Each path is a new rotation, seen through one point. The rows after it are directions, each followed by how far the rotation turns it, in deg/step (0 if it stays put).
Each turn is a multiple of 5 degrees from 10 to 175, or 0.
Each row of a path follows its step; steps can be skipped.

step 0: [  4  -8   9   2   9  -1   7  -1   1   0 -15 -10  -4  -2 -13   6   3 -11
  -6   7 -14   0 -14  -7 -10 -20   7 -12   9   0   0   0  -2]
step 1: [ -5  -1   3  20   9  -3   2 -10   5  -9  -8  -2  -3  11   9 -15   6   2
  -1  -1  -6  -9 -13 -11   1 -11  -1 -13   0  -8   3   1 -14]
step 2: [ -2  -8   1   9  12   1  -7   0 -11  -9 -12   0 -15   4  10  -2  -1 -11
 -12   7   2  -7  -4   2   1  -3 -16 -16   6  -1  11   6  10]
step 3: [ -3  -1   4   9  -4   1   7  -9  -8   1  -1   1   3  14   4   1   2 -11
 -11  11  -5 -13   2   6   3 -19 -11 -10 -16  17   1  -6   3]
step 4: [  0  14  -8   1   6   3   5 -10   1  -1  -4 -14  -3  -7   8   5  -8  -7
   9  17  -1 -16 -16   5   4  -7 -11  -9  -4   2   2 -12   3]
step 5: [-19   3  -9   5   3 -11   8  -1 -11  13  -4 -16 -15   7   4  -8  -6  12
  -5  10   4  -4  -9  -1   5  -7  -9   8  -6   5   1  -4   2]
step 6: [ -3   6  -9  10   7  -2   6  -2 -12  -4  -8  -7 -13   0 -18  14   0  -6
 -11   8   8   9 -15  -3   7  -3   8  -1  -2  11   3 -13   4]
step 7: [ -3   1  -2  16   0 -10   9  -3  14   2 -10  -9   1  12   6   0   9 -14
   5   7   5   9 -11  -9  20  -8   8   8  -4   3   0  -7   1]
step 9: [  3  -4  12   5  -8  -6  10  16  -6  -2 -13 -12   2   4   3  -5   3   0
 -15  11  -5  -3   3  -7   0 -20  11  -1   4   9  -5  -3   9]
[-1  2 -5  4 -3 -2 -4  2 -3 -5  2  4 -7  3 -1 -1  2  6  1 -2 -1  3 -5 -3
 -2  0  2 -2  3  0  2  0  1] => 80
[ 3 -4 -3  1  2 -5 -1  1  0  6  1 -1  0 -1 -3  1  1 -3 -1 -1  0  3 -6 -3
 -2  3  1  7  0 -1 -1 -6 -3] => 45
[-5  1  1  2  4 -3 -4  5 -4  3 -4  0 -2 -1  2  1 -4  2 -3 -1 -4  2  6  1
  1  4 -5  1  0 -4 -4 -1  1] => 115

step 0: [ -4  -4   6   7  -5  -6  -8   0 -12  20   1   1   0   9   8  15 -17  -1
   0 -10  -7   7   5   3   2 -13  -4  10 -11  -4  -3  -5   3]
step 1: [-11  -6  14 -11  18 -12  -1  -3   9 -13   2  10   1   7   0   4  -6   1
   8  -3   7   8  -6   6  -2 -11  -3 -15  -3   2  -7   1  -7]
step 2: [-17   8  -3  -3 -11   1 -11  -4  10   7   3  10   0  -2  16   3   2  -5
   1  11 -15   6   0   1  -7  -2   8   1  10  17  -9   6  -4]
step 3: [  3   6   5   6  -5   6   6  -3  -1  -3  16 -16  -6   8   5   4  15   9
   1   6   7   6   6   9 -13 -14   7 -14  -5  -5   0   7   4]
step 4: [ 12  -2   3   1 -13  10   0  -7  10 -17 -18  12  -2  -7   7  -1   4  -6
 -15  11   8   5  -3   9  -1  -2  -8  -1  -4   2  -3  -5   9]
step 5: [  0  -4 -15  -6  -2  13  11  10  -6   3  -7  -3 -20   3   0   6  -3 -13
   6  -2   1 -18   2  11  -4   0   9  -2   0  11   7  -5   5]
step 7: [ -4  15  -3  -8 -10  -5   2   7   1  -2  -5   8   6   5  -5 -14 -15  10
  14   5   2 -16 -12   1  10   0   0   4 -11   1   1   6   8]
step 8: [-23  -2  -3  12   2  -2  -1  -1 -15   5  -1  -8   5  -3  -8  -4   2  -6
 -13   1  -4  -5 -20 -11  -7  -5   2  -4  -8   1   5  -2 -10]
step 9: [  6   5  14  -8  -7 -11  -9  -5   1   3  12  -2   2  -7  -5  -2   0 -24
   2  -4   4   4   1 -16  11  -3   5  -6  -6  -6   5  10  10]
[ 4  0 -1  0 -1  5  5  2  2 -2 -1  1 -2  4  0 -3  1 -3 -5 -2 -5  1  7  3
  1  5  1 -1 -3 -5  1 -4 -1] => 55
[ 5  0  7 -3 -1 -1 -2 -6  2  2 -3  1  3  0 -3  3  3  3  3  0  4  2  1  0
  1  1  0 -5 -3 -3  6 -2 -3] => 130
[ 4  2  1 -3  1  4  5 -3  0 -1  6  4 -3 -3  8  1  2  2  0 -1 -1  5 -2  0
 -4 -2 -2 -1  2  4  1 -1 -1] => 40
[ 1 -2 -2  6  7  2  2  2  0  4  4  0 -4  4  0 -3  3  1  4  1  5 -2 -2  3
  0 -2  1 -3 -5  0  0  0 -5] => 155

step 0: [  0   2   9   7  26  -9  -1  -1   1   4  -3 -10  11 -13  11  12   0   2
  -3   9 -12   7   5  -3  -5  11  -7 -15  -6   4   4   0   9]
step 1: [ -2   0  -3   2  10   8  -7  -6  17  -2   1  11  10 -10 -13  -5  10  13
   2   4 -16  17  -7  -4   6  -3  -8   8   0   8   9 -10  -6]
step 2: [ 15  -1  -2   0   5   2  -8 -10   0  -9   0 -12   1 -16 -14  -2  -1   4
 -20 -11   2  -7  -4  -1   8  19  -8  11   8   0   3   3   4]
step 3: [  1  11   1  -3   1   3  -1   2  -1   0 -19 -11   0 -11  10   2   1  15
   8 -20 -13  -8  -4 -11   0  -6  14   8   7   8   6   8   0]
step 4: [ 10   2   1  -1   4  15  -6  -5 -11  -3 -10   0   8  12  -2   0   5 -10
  10 -10  -2   1  14  14   7  -3 -10   1   4  16  14  14  -1]
step 5: [ 13  -9  16   1  16  -7 -11  -7   4  -2  -8  -2  -4  -5   6   0   4   9
   0 -10  14   1   9   5  -2 -11  -1 -15  -5  14 -13   1  -7]
step 6: [ -9   2   4  -7   4  -1 -17 -14   8   6   3 -11  -4   6   3  -5   0   6
  -7  17  -7  -1   6  -6  16 -22  -4   2   1  10   3   1   2]
step 7: [ -1 -13  11   4   4   7 -12  -3   0   7   2 -13   1 -12 -11  -7  -5  -8
  13  -1   0 -12   9 -21   3   7 -18  -5  -3  -5   6  -5   0]
step 9: [ 11 -11  -5  -3  11  10 -16  -3 -14  11   2 -15  11   5   4  -5  -4 -11
  -6  -8 -11  16  -4   2   0   7  12   5   2  -3   1  -2   2]
[-2 -1  3  4 -2  0 -2  1  3 -2 -1 -5  3  2  6 -6 -4 -4 -1  4  3  4 -1 -1
 -4  2  0  2 -4 -2  3 -3 -4] => 35
[ -1  -3   1   3  -6   1  -2   6  -2  -4  -1  -4   2   1  -3   1  -1   0
   2   0  -6 -10  -1   1  -4   0   1   1  -2   2   0   3   2] => 80
[-8  2  6  1  0  1 -4 -2 -3 -2 -1  3 -2 -4 -1 -2  0  0 -3 -1  0 -1  1  2
  0 -1 -3  7  2 -2 -6 -4  3] => 80
[ 3  6 -6  5  1 -1 -3  4  0  0  1  3  0 -6 -1  1 -1 -1 -2 -2 -4  5 -5  2
 -3  4  0  3 -1  1  2  0  2] => 40

step 0: [  0   1   4  16  -1 -13  -1 -11  -3   4  -5   5  25  -5  -2  -9   2   2
 -18  20  -9  -3  -1   2   1   8   3  -3  16  -3   2   3  14]
step 1: [ -9  -1  12   2   4 -10   7 -14  -3   5 -14 -12   0  -2  -6  -7   1  -4
 -16   2 -15  -7  -4  -4 -11   9  -8  18 -10   5   8 -10 -11]
step 2: [  5   4  -1  -3 -15  -9  -3   9 -15  20 -14  -2   2  11   0 -13  -4   1
 -12   7 -12  -4 -13   7  -8  -3  12   5   3  -9 -15  -2  -2]
step 3: [  9  -7   3 -15   5 -11  -8 -10  -7   1  -1   2  11  -5  15  -2   5  -6
   4  -6  -5  -7  -6   9 -22  -6   3  14  -8  13 -12   5 -11]
step 4: [ -2   2  12 -22 -12  -8  -2  -9   7   9  18  -2   6   0   3 -16   5   1
  10  13  -9   9  -4   6   4  -1   4  -1   7  -4 -18 -10   3]
step 5: [-11  -3  -8   0  -4 -21   5  -4  15   1  12  -1   6  -5   7   1   6   2
  -3   7 -11  13  -1   4  -3  -3  13  13   1  22   8  12  -4]
step 6: [-13  -2   2  -6  11 -10  13   2   6   7   0  -7   6   9   1  -3 -10   0
 -15  20   4   6  -5   9   9  -3 -12   1  21   8  -9  -7 -10]
step 7: [  7   6   8  -6  -6  -8  23  -5   5   8 -13  -5  13   4   7   7  -9   0
 -14   6  -1   4   5  13  -6   3  13  -5  -8   1  13   9 -16]
step 8: [ -7   4  -6 -23  -2   1   6   0 -10 -18 -19  -6   2  -2   6   1  -5 -10
  -2  11  -5   3 -20   4   3  -7   6  -2  -1  -2  -4 -14 -12]
[ 1 -2 -1  1  4 -2 -2 -5  3 -2  2 -2  1  2  1  0  0 -5  9  1 -2  3 -2 -1
 -3 -1  5 -3  1 -3  0 -2  5] => 70
[ 3 -3  4 -5  0  1 -2  5 -6  1 -3  1  0 -1  4 -1  4  0  4 -2  1  4 -1 -7
 -3  1  2  1  2 -3  1  1 -4] => 60
[ 2 -6 -5 -1  7  1 -2 -2  1 -1 -1  7  2 -4  0  0 -1  0 -3  5  2  1 -2 -1
 -4  1 -6 -1  1  0 -2  0 -1] => 130

step 0: [  1  15   1  -7 -11  14  -1 -11 -10   0  -2  -6  -2   8 -11  -7  11   4
   9   8   1 -14  13  16  15   9 -15 -13  -2  17   0  -7   7]
step 1: [ 20 -16  -1 -15 -16   5   4 -18   0  -3  11  -3   2  -3  -2  16  -4  20
   2  -2   3  -9   1   8   3   3 -11  -4   5  10 -12   0 -11]
step 2: [  3   8  13 -13 -31   5   7  -7   4  -4  -2   3  -2   9   5   4  -1   8
   1   4   6  -3   3  -3 -31  10   1   3  -4  -2 -11  -2   9]
step 3: [  5  20   7   8  -8   3  -2  -5  -9 -11  -3   1 -10 -16  11  -3  -6  21
 -13   1   6   4  -9  -7  -8 -12   2  -4 -12  20 -11  -8   4]
step 4: [ 16  -8  -2   8  -4  -5  -5   5  11 -23  15  -3  -3   6  15  -4   3  10
  -2   5  -4   7  13 -10 -11 -12   8   7  -7  13  10 -16  -5]
step 5: [  5  13  13  -2   3  12  -7  -3   6 -10   6  12  -1 -10   5  -9  29   2
  -8  -4 -19  -2  13   3  -8   2   7  -1  -1  -2  16  -6   8]
step 6: [  6  -9  -3   5   1  25  15  -4  -9   7   2   2   5  -6   5  -3   6   0
 -20   7 -15   5   9  14   6 -16 -11  -3   5   5   9 -19  -4]
step 7: [  1  -8  -5   7 -12   4  13 -10 -13  -4  -1  15  19   1   9  21  10   1
   9  -1  -8 -16   5   0  -2  -3   1  17  12  -8   6 -13  -1]
step 9: [  6   1  -5  15 -11   3   1  -2 -19 -14  -2  -5  -6   4  -2 -12   4   1
  20   7  11  -6 -10   5   1  -6 -23   9   0  20   4  -3 -10]
[ 1  4 -2  0 -3  2  6  6 -1 -5 -1  1  2 -2 -5 -1 -6  0 -3 -1  4  0 -1  2
  4  0  2  0  3  3  6  0  4] => 115
[ 1  2  6  0  1  0 -4 -4  5 -3 -1 -4  6 -1 -1 -1 -4  4  0  4  5  3  2 -4
 -4 -1 -1 -3  3  2 -1  4  1] => 40
[-4 -2 -3 -4 -2  0  0  2 -1  7 -1  6  3 -1  0  2  4  3  0  4  4 -2  7  2
  2 -1  0 -2  6  2 -1  2 -2] => 55
[ 5 -1  0 -3 -1 -2  0 -1  3  1  0  3  1  4  0  5 -3 -2  2 -1 -3  1  1 -4
 -1  1  2  9  3  4  4  2 -4] => 130
[-1 -2  0  6  8  3  1 -3 -5 -2 -2  3  1  0 -1  2 -4 -1  3  4 -2  0  5  3
  0  4 -3  2  1 -3  1  2  2] => 40
[ 2  2 -4  0  4  0  0  5  0 -1 -2  0 -3 -1  4 -7 -1  5  5  3  1 -5  1 -6
  1 -3  0  4 -2 -1  0  3  2] => 70

step 0: [-17   4  -7   3   2  -7   1  12   4 -12  10  12   2  13   5   0  -3  -4
  -8  12  -8  17   4  13   7   2   2   0  15  -1 -11   9   2]
step 1: [-11  -2  -4   2  -7  11  -3  -7  -6   7  13  -8  -6  13   3  11  -6   5
  -3  15  -1   8  14  12  -5  -4  12 -16   3   7  -2  -4  14]
step 2: [  1  -5 -19  -1 -21   6  -3  -5 -14 -10  -4   3   6  15   6  15   2   7
   0  -6  -7  -1   0  -3   1 -15   4   2   2  16  -3   0   2]
step 3: [ -9 -13  -2  -9  -3 -10  -3  -2  -4   3  -5  17  10  11  10   8   2  -4
  -4  -2  -7   5  -6 -10  -4   5  13   2  27   7   2  -5  -6]
step 4: [ -5 -21   2  -3  -1   0  -5  -6   1   9  -1  -7  -4   2   7  11  -2  -8
   3   4   8   3  18 -11  -4 -11  -4 -18  16  -9   2  -3 -12]
step 5: [ -2  12   0  -9 -10 -15  -1   6  -6  -6 -10 -10  -6   3   9  15  -9  -3
  12   2  10  -6   4 -12   1 -22  -9   5   9   2   4   5   0]
step 6: [ -1   0  15 -11   3  -7   6   5  -4   5 -13   6 -11   2   4   8 -16  -4
   4  16  -5  -9 -17 -11  -3   0   7  -4  -2  12  12  -8  -5]
step 7: [  7 -16   4  -2   9   0  -4  -5  -7 -14 -11   0  -3  -2  -6  -4 -18  -7
   3  -9   2 -11   1   0  -5  -2  -5 -19  -7  -3  15  -9 -14]
step 9: [ -9  -7  24  -2   4  -2  10  -3   5  -5   4   0 -24   8  -2  -1  -2  -7
   5  12  -2   7  -5  13   7   4  -1  12 -11  -6   3   1  -8]
[ 2 -8 -2  2 -5 -2  1  0 -1  0  6  0  0 -2 -4  0 -1 -2 -1  1  0 -6  3  0
 -4 -3  0 -1 -4 -5  3  3  3] => 130
[ 2  2 -6  0 -1 -3 -6 -2 -2 -1 -1  2 -2  1 -1 -5 -1  1  3  8 -4 -1  0 -3
  1  3 -1  6  3 -3  1  2  0] => 130
[ 2  2  0 -1 -4  4 -3  1 -3  0  0  6 -1 -1 -3 -2 -5  7 -1 -2  1 -3 -2 -2
  0  0  3 -2 -2  6  1 -5  1] => 80
[-6 -6  3 -2  8  4 -5 -1  2  1 -1 -1 -1 -1  1 -1 -4  1 -5  2 -3 -4  1  0
  1  2  4 -2  1 -2 -2  1  2] => 120
[ 4 -3 -6 -1  6 -1  1  1 -2 -1  0  2  2 -1 -6  2 -2 -3 -3 -4 -4  5 -5 -4
 -3  2  0 -1  2 -2  0 -4 -2] => 90
